[[ -3   4   0   9  -5 -13  -7   8]
 [ 21  25 -10  39  28 -14 -24   6]
 [ -8  11   1  29 -14 -41 -21  24]]
Give the entry directly above -24.
Answer: -7
Give the largest entry in the last column.
Answer: 24
Give the top-left entry.
Answer: -3
Give the largest entry in the first row.
Answer: 9
The second entry on the main diagonal: 25
The top-right entry is 8
The largest entry: 39
The second smallest entry: -24
The second entry in reading order is 4
The third entry, reading row by row -> 0
Give the 3rd entry on the diagonal from the top-right corner.
Answer: -41

m =
-0.19	0.09	0.01	0.00	-0.12
-0.01	0.00	-0.08	-0.20	-0.08
-0.01	-0.09	-0.18	-0.14	-0.08
0.13	0.00	-0.14	0.13	-0.17
-0.11	0.04	-0.02	-0.02	-0.06
-0.03	-0.14	-0.21	-0.07	-0.07
-0.12	-0.04	-0.01	-0.12	-0.07
0.05	-0.01	0.06	-0.13	-0.09
-0.06	0.04	-0.08	-0.03	0.00
0.17	-0.03	-0.01	-0.09	-0.14
-0.01	-0.03	0.04	-0.03	-0.06
-0.09	0.05	0.05	0.14	-0.06
0.00	0.13	0.06	-0.05	-0.09
0.08	0.13	-0.01	0.03	0.00
Counting starts at 1.
The entry in the bottom-left corner -> 0.08
Report the entry at row 1, column 3.
0.01
Report the minimum.
-0.21
The entry in the top-left corner is -0.19
Report the entry at row 1, column 2.
0.09
The entry just left of -0.17 -> 0.13
Report the entry directly above the smallest entry.
-0.02
The entry at row 3, column 3 -> -0.18
Report the top-right entry.
-0.12
Report the maximum.
0.17
Report the entry in row 3 and column 1.
-0.01
The entry at row 2, column 1 is -0.01
Report the entry directly below 0.14.
-0.05
Report the entry in the bottom-right corner.
0.00

-1	0	-1	0	-2	0	4	-2	0	2	0	0	0	1	-2
4	-2	13	-2	-6	1	6	1	-2	-9	5	8	-2	4	-1
-6	-8	-9	-1	3	-6	-13	9	16	20	5	10	18	-15	-15
-3	0	-4	1	-7	-1	10	-5	-1	6	1	0	0	3	-6
-7	-10	-2	-1	-9	-9	-12	7	18	18	5	5	11	-5	-11
0	-1	0	0	0	0	-1	0	1	1	0	0	0	0	-1
-3	-5	0	-1	-5	-4	-4	3	8	8	3	2	4	-1	-4
12	-5	32	-4	-13	1	14	2	-4	-22	13	19	-3	10	-2
-1	0	0	0	-1	-1	-1	0	1	1	0	0	1	0	-1
Counting starts at 1.
What is the entry in the bottom-right corner?
A: -1
The entry just left of -22: -4
The entry directly above 7 is -5
What is the entry in row 3 and column 1?
A: -6
What is the entry directly above -12?
A: 10
The entry in the bottom-left corner -> -1
What is the top-right entry?
A: -2
What is the entry directly below 11?
A: 0
The centre entry is 7
What is the entry in row 2 and column 2?
A: -2
What is the entry in row 1 and column 3?
A: -1
What is the entry just right of the smallest entry?
A: 13
What is the entry at row 1, column 1?
A: -1
The entry directly above the smallest entry: 8
What is the entry in row 2 and column 1?
A: 4
The entry directly below the centre entry is 0
What is the entry at row 3, column 2?
A: -8
The entry just left of the centre entry: -12
The bottom entry of the column that holds the smallest entry is 1
The entry at row 1, column 2: 0
What is the entry directly above the largest entry?
A: 0
What is the entry in row 2 and column 3?
A: 13
What is the entry just right of the largest entry?
A: -4
What is the minimum?
A: -22

X = ((-2, 8, -13, -12, -6, -21, 3, -25, -10), (-4, 25, 14, -8, 2, 11, 4, -16, -12), (1, 8, -24, -6, -3, -42, 2, -27, -9), (-2, 23, 16, -15, 1, 11, 2, -15, -19), (-6, 14, 10, -28, -5, 12, 4, -17, -20), (-3, 31, 16, 0, 7, 6, 2, -14, -13))
Read off the minimum.
Answer: -42
The entry just left of -16 -> 4
Read off the largest entry.
Answer: 31
Read off the entry just right of 0.
Answer: 7
Read off the entry just left of -25.
Answer: 3
Read off the entry just right of the smallest entry.
Answer: 2
Read off the entry just right of -8.
Answer: 2
The entry just left of the largest entry is -3
The entry just right of the largest entry -> 16

Read these off the array that follows.
1) Report the second smallest entry.
2) Report the entry in the top-right corner.
3) Report the entry just left of -3.
4) Report the bottom-left entry.
5) Report the second entry on the diagonal from the top-right corner.
6) Report the 5th entry from the end, reading row by row.
7) Report the entry directly below -41.
8) Report the 4th entry from the end, reading row by row.
[[-10 -41  -9  12   3  26  -4  38  -4   6  -4 -32  -5  -5]
 [ -6 -24  -2 -24  -1  33 -22 -24  20  -3   0   4   2  18]]
1) -32
2) -5
3) 20
4) -6
5) 2
6) -3
7) -24
8) 0

Read these off the table that follows. Rows and columns are numbered from 1.
1) Read off the entry in row 2 and column 1.
2) Read off the entry at row 3, column 1.
3) Read off the entry just right of 5354.
4) Read off the entry in row 1 and column 2.
5) Read off the bottom-left entry.
6) Read off the entry in the bottom-right corner.
7) Read off the entry just right of the largest entry.
8) Read off the entry in row 1 and column 1.
[[4739 4126 3750 3620]
 [4804 5050 5985 7878]
 [8529 8913 8346 7032]
 [2966 2454 3717 5083]
 [4570 3696 3955 4190]
 [5391 5157 5176 4695]
 [3975 5354 5089 6025]
 [5495 5929 6419 6586]
 [5060 5617 5614 5604]]
1) 4804
2) 8529
3) 5089
4) 4126
5) 5060
6) 5604
7) 8346
8) 4739
